In the data rows, the value 128 means zero.
Some points, one per row:
158 97 132 146 122 160 126 131 145 186 133 114 69 123 127 90 152 133 131 141 89 149 71 148 108 151 157 131 104 143 164 139 141 96 131 111 97 186 119 143 118 171 106 137 118 113 166 88 150 117 109 121 94 145 90 112 138 119 163 115 128 143 92 131
151 171 84 134 61 102 121 95 128 115 140 148 184 137 112 85 140 97 104 125 138 116 132 110 92 100 88 115 154 58 125 132 155 136 160 151 106 100 120 87 118 119 87 151 172 89 131 99 139 131 139 120 126 105 125 123 101 170 145 132 113 153 118 158
185 163 86 153 71 128 155 109 147 145 157 123 180 123 97 63 138 117 110 153 121 131 82 155 88 105 81 138 114 87 150 139 199 134 171 102 96 116 113 108 112 175 88 137 147 110 169 85 156 139 148 134 148 133 104 101 122 171 149 118 112 156 79 130
134 171 99 119 109 116 134 100 94 119 160 156 171 136 109 146 114 128 113 118 122 118 147 129 144 111 116 123 142 95 105 130 145 154 137 150 139 74 131 126 123 134 111 116 119 103 118 136 93 138 126 105 143 96 153 132 116 156 111 123 134 140 156 112
107 87 139 106 148 114 117 136 141 133 104 132 111 144 150 137 141 131 128 120 127 118 152 129 114 140 134 126 127 139 139 100 109 116 113 131 118 156 139 170 123 129 145 140 130 148 123 128 126 118 149 142 120 134 111 146 146 70 108 133 101 99 142 150
84 124 131 104 168 90 104 129 108 93 120 159 145 141 134 171 136 141 106 103 143 105 187 104 135 112 133 113 159 138 117 107 114 152 91 169 148 103 158 134 145 86 145 113 119 110 86 143 119 136 120 127 118 117 144 132 138 107 109 146 152 96 154 105
100 89 147 131 134 166 140 184 147 138 100 117 89 123 136 82 118 143 159 145 125 138 143 146 124 138 147 129 116 144 137 107 125 117 147 145 104 150 142 142 127 152 145 145 115 160 101 111 167 128 137 102 111 127 130 122 125 105 138 132 115 112 92 156
142 183 84 92 65 113 114 133 102 147 112 184 132 122 115 133 147 112 96 113 138 146 121 95 143 90 138 125 145 102 134 147 124 156 104 91 156 148 131 133 134 108 151 128 129 100 115 124 124 109 151 114 133 129 105 150 134 130 97 107 141 75 156 135
192 176 113 124 35 143 144 104 113 208 144 150 159 131 65 92 151 100 109 138 121 150 59 131 107 124 127 140 131 64 129 158 139 145 154 86 127 137 97 94 123 145 86 142 158 131 166 107 118 130 128 141 113 155 85 123 120 179 132 134 129 146 91 169
72 58 95 130 157 201 126 182 146 110 136 52 58 137 162 96 125 141 159 116 94 139 196 138 191 154 114 112 115 167 122 81 129 129 207 156 98 146 147 146 125 177 148 173 71 144 131 148 112 150 187 137 49 114 137 83 94 69 122 119 150 142 111 138
118 115 129 122 148 136 121 138 134 132 115 123 103 127 135 130 131 136 131 128 129 135 132 127 136 131 142 131 115 143 135 125 122 124 120 121 129 142 126 140 130 124 141 124 123 143 122 134 133 130 133 133 124 131 123 122 124 115 120 127 139 127 124 133
92 127 149 92 181 127 99 136 96 90 125 161 133 123 153 143 104 156 139 109 133 121 175 101 132 110 163 123 148 137 89 109 94 129 109 153 142 131 176 132 143 120 122 136 120 96 79 151 122 121 104 117 119 105 144 135 135 108 127 135 142 116 147 103
149 150 119 138 107 135 137 119 124 127 141 137 140 134 111 109 129 129 116 140 115 128 125 129 128 128 119 129 128 117 128 138 138 130 142 138 117 120 127 118 120 154 112 138 131 116 144 105 123 131 135 120 118 123 126 123 118 148 135 129 125 144 103 133
105 209 117 55 68 73 105 90 44 162 173 217 155 130 86 178 156 130 60 94 87 124 121 78 184 68 119 112 165 59 78 193 156 189 79 117 217 91 120 115 151 108 103 92 98 34 100 162 40 107 74 65 140 94 133 189 146 177 91 86 181 89 169 103
105 121 129 102 137 113 106 131 106 103 134 133 134 123 144 137 112 134 131 115 143 113 177 113 152 109 119 123 142 120 106 125 118 130 107 152 146 119 142 123 140 110 138 122 110 125 86 151 109 142 121 119 134 122 156 136 130 114 112 116 151 103 154 118
132 137 114 179 147 142 134 117 156 131 158 100 98 118 125 101 136 146 111 142 104 122 111 151 150 126 137 113 135 151 135 147 148 124 130 150 130 139 131 113 123 133 121 138 102 130 151 126 114 153 128 150 123 136 138 107 129 141 145 127 138 180 96 127
153 91 141 177 144 164 119 123 187 112 126 74 119 110 141 90 134 118 151 158 136 111 106 138 114 142 157 138 132 167 144 101 126 117 153 138 129 167 117 143 128 128 112 138 136 153 143 128 135 127 100 143 151 169 112 127 114 150 169 107 133 126 94 134
132 113 131 124 143 134 127 141 136 136 113 127 100 131 125 131 138 135 129 126 125 142 106 118 138 121 144 138 115 151 140 127 127 121 112 124 126 135 131 144 134 124 141 127 120 136 126 125 138 134 129 130 121 140 117 110 130 122 122 129 144 124 108 109
117 95 152 138 147 128 121 143 162 117 82 95 144 125 164 109 126 109 149 119 148 122 149 146 79 128 136 128 127 164 144 101 91 111 134 117 89 138 123 121 132 97 144 128 153 166 145 137 154 125 145 164 138 142 114 123 118 108 136 140 109 95 139 147
186 178 102 172 59 132 178 117 146 145 128 103 184 138 114 36 114 117 92 160 116 142 99 163 101 141 57 162 84 67 109 164 172 128 173 120 71 132 110 82 81 129 72 158 147 110 161 79 141 143 154 134 123 122 119 93 110 207 160 141 115 144 74 193
128 111 130 149 132 134 134 126 136 132 137 109 122 128 138 115 126 128 129 133 128 124 125 135 135 135 125 119 133 137 129 129 135 117 132 128 125 136 118 129 125 130 121 137 130 132 143 133 120 128 116 139 121 130 127 122 128 115 134 130 122 142 116 138
94 89 122 109 148 146 104 152 127 124 116 99 94 145 173 129 119 138 145 103 130 122 154 136 140 123 159 147 105 139 126 83 136 99 134 126 115 158 141 129 134 130 150 142 115 140 106 129 145 129 130 109 109 114 133 104 118 83 116 125 143 125 125 129
67 255 102 0 0 0 163 56 0 161 207 255 255 196 53 184 175 100 23 54 82 165 108 0 151 65 87 94 164 0 70 255 128 238 55 93 255 13 145 87 199 14 67 24 132 0 29 76 0 64 64 16 174 70 129 255 166 255 111 43 121 50 218 58
Then 18 other points, each followed by its number:
83 70 149 101 194 144 105 182 141 140 91 110 38 119 159 159 117 157 144 103 136 134 154 132 169 150 172 135 118 183 142 101 103 112 104 124 136 159 148 177 143 116 189 129 99 167 98 151 140 135 121 140 97 121 132 108 131 76 103 123 158 109 136 121 0
147 87 163 174 109 137 129 129 171 177 90 102 101 140 163 96 151 120 162 148 126 151 79 160 82 142 146 151 106 130 180 122 159 78 165 108 85 187 115 148 115 121 133 152 136 129 175 104 179 107 133 152 76 155 53 94 141 136 140 110 137 169 73 133 1
91 99 133 99 199 131 60 135 114 78 106 119 108 140 152 150 93 149 153 99 137 143 174 109 118 133 141 145 144 143 93 101 104 128 116 150 137 149 156 151 168 140 163 130 107 131 37 120 131 127 146 109 95 124 127 106 100 87 104 121 134 116 143 132 2
115 196 118 89 93 76 145 99 82 132 159 196 169 130 84 173 135 122 82 106 118 150 123 91 137 100 134 118 142 74 96 170 130 172 99 134 192 86 132 112 150 93 134 92 124 89 112 123 68 120 108 101 136 98 138 153 133 160 109 120 132 114 163 90 3
128 111 119 126 140 132 107 134 139 123 128 126 112 131 140 122 122 144 134 123 120 128 127 135 133 129 147 133 123 144 125 111 135 110 137 136 122 142 139 138 131 142 132 144 120 124 122 121 139 129 128 116 101 117 128 117 119 116 133 127 141 143 106 127 4
149 136 123 157 111 142 145 121 132 123 129 133 189 120 124 83 139 101 113 155 126 149 110 135 113 136 101 121 123 98 107 132 144 128 148 131 122 123 105 93 110 145 78 139 154 116 146 98 143 126 110 111 134 121 123 131 115 143 158 136 102 138 115 162 5
142 187 125 130 96 94 130 82 100 114 160 141 180 124 95 147 134 115 106 121 121 96 132 130 122 102 102 109 161 84 98 139 143 151 132 130 140 99 105 91 118 122 107 118 137 108 143 150 109 123 123 138 174 133 146 156 149 165 112 126 120 120 159 131 6
134 118 137 148 138 142 141 122 155 120 111 100 115 127 160 113 125 130 137 152 145 113 123 142 124 132 127 134 121 143 138 114 129 110 141 129 113 152 125 146 124 138 123 134 141 150 138 124 137 129 134 145 123 131 109 111 128 116 137 132 114 135 111 141 7
210 138 87 211 76 160 172 97 144 186 166 81 180 147 105 47 141 99 114 160 107 142 83 171 74 163 63 149 122 103 142 124 192 117 215 107 68 93 79 69 98 175 66 150 158 113 218 100 152 136 132 161 144 161 105 107 135 154 184 148 72 187 70 185 8
128 100 140 117 149 129 121 147 144 128 111 100 109 133 140 128 113 138 142 144 141 114 139 147 139 144 134 129 110 139 143 121 135 113 124 143 114 139 135 150 130 134 128 136 110 138 112 125 149 134 123 133 119 120 122 125 137 99 115 126 124 120 123 138 9
126 109 128 135 140 145 129 136 147 127 117 105 120 120 139 108 133 136 135 126 132 132 135 134 126 131 128 137 122 144 135 113 135 114 137 125 116 139 123 142 124 137 138 138 140 134 133 128 139 133 139 130 126 123 125 119 115 125 145 124 141 129 119 137 10
97 68 118 118 173 139 110 159 146 130 110 105 50 127 163 151 115 160 145 114 134 129 147 132 158 136 162 125 113 180 145 114 120 113 105 130 115 149 151 168 135 115 164 135 103 148 107 144 145 131 135 132 81 127 131 98 131 89 114 120 155 130 125 115 11
149 188 130 132 108 117 143 108 105 126 152 157 169 135 95 133 126 118 111 132 123 132 120 123 138 120 103 124 157 94 110 145 137 158 141 119 148 90 117 89 129 117 101 116 143 99 138 126 107 126 110 131 162 120 142 147 135 154 128 140 107 128 148 130 12
133 169 129 120 100 111 142 119 130 155 125 165 158 121 105 127 157 113 133 130 128 148 110 110 107 129 129 132 114 102 130 151 111 141 126 88 137 135 112 126 132 129 127 115 138 136 130 117 130 103 140 122 159 147 122 162 131 137 130 123 99 93 146 145 13
116 139 132 82 95 120 132 125 111 152 114 173 147 119 90 142 151 125 125 111 109 112 130 115 133 109 151 129 150 104 131 134 121 139 131 80 150 127 148 125 143 131 142 114 142 124 134 123 103 93 144 119 139 129 129 170 126 141 123 130 88 98 146 117 14
139 157 121 123 109 118 132 104 108 115 156 154 166 122 107 140 123 119 114 128 127 111 128 130 125 120 106 124 148 106 112 135 140 151 130 130 139 103 130 116 122 126 124 124 136 107 119 130 111 131 125 130 150 125 132 138 120 157 123 130 120 123 138 123 15
115 118 128 153 145 157 125 141 150 149 138 100 89 118 129 105 123 150 122 131 115 127 110 152 141 138 119 134 106 159 145 140 142 125 150 123 98 135 121 136 115 155 142 150 118 125 139 124 137 148 162 155 116 127 123 98 126 122 146 109 142 157 103 132 16
111 97 131 128 155 136 108 145 133 118 134 100 95 133 163 124 128 149 117 124 113 122 151 144 166 131 141 127 130 147 135 102 155 111 125 147 106 128 145 123 123 132 129 141 92 117 138 139 135 148 140 130 90 110 144 97 129 95 116 138 139 161 105 115 17
Which three of these numbered points are nearest to each point below by angle, seen from the average point of the first points? Their numbers follow each, nearest first.
173 128 106 164 103 143 151 99 153 145 145 98 151 123 121 80 123 109 134 158 114 138 86 150 113 149 113 130 120 115 127 123 172 112 167 122 110 121 108 102 111 167 86 138 139 115 186 96 143 126 123 127 135 129 120 118 116 152 154 128 113 178 69 145 > 8 5 1
134 152 133 107 96 106 143 124 108 143 130 163 135 128 112 159 135 116 130 137 118 123 120 113 121 122 131 128 133 100 134 135 121 144 121 116 146 129 148 133 132 119 123 116 138 121 131 130 109 101 124 125 132 124 113 154 145 135 123 124 115 111 138 127 > 14 13 3
121 79 133 105 131 128 137 124 135 105 119 137 105 142 170 147 100 157 120 127 164 89 163 161 112 135 145 125 114 133 120 120 122 99 119 165 96 143 158 154 107 144 120 147 123 122 123 139 142 129 138 150 99 138 114 121 155 98 117 143 93 127 114 138 > 9 7 11
164 202 119 133 52 114 151 88 124 161 135 161 152 126 89 78 162 101 109 137 127 141 63 118 98 132 125 129 121 85 138 177 130 138 119 102 149 160 113 111 128 120 105 132 144 140 152 109 112 112 138 156 137 153 84 131 120 167 130 149 121 138 102 142 > 13 8 5
101 130 136 126 144 107 118 116 100 132 125 138 110 139 127 155 140 130 117 106 118 129 133 121 153 125 137 127 137 135 131 132 120 145 97 130 146 119 147 139 141 105 140 115 108 114 109 145 131 134 125 133 127 137 125 135 148 113 107 124 144 110 156 105 > 0 11 2
182 155 96 198 76 129 156 84 139 143 146 111 190 130 120 74 128 95 115 152 134 121 83 150 83 140 90 132 131 86 136 131 176 115 173 110 115 129 69 80 119 146 66 122 153 128 191 116 135 121 121 147 163 166 117 131 135 152 170 154 77 163 94 149 > 8 5 12
103 124 109 98 151 124 108 126 117 100 148 141 107 138 113 176 128 156 131 104 120 122 163 99 170 113 132 111 135 136 120 128 130 151 124 135 148 120 156 144 151 148 161 141 81 121 77 140 113 152 142 77 131 106 137 110 109 119 98 105 176 127 146 118 > 2 0 11
124 182 108 128 98 107 142 96 80 103 149 164 195 129 93 139 126 113 108 115 135 115 139 114 118 121 89 118 170 87 91 147 143 162 132 144 147 77 129 91 132 119 108 127 147 79 108 143 94 138 123 127 161 123 156 151 136 151 111 137 133 135 149 106 > 15 6 12
156 209 131 134 77 107 144 78 89 113 157 164 200 117 82 111 111 105 123 136 120 129 132 97 116 111 83 150 163 55 109 139 149 170 130 118 182 83 121 76 150 121 102 90 153 109 111 128 89 114 128 112 178 130 146 150 143 170 121 131 113 112 187 115 > 12 6 15
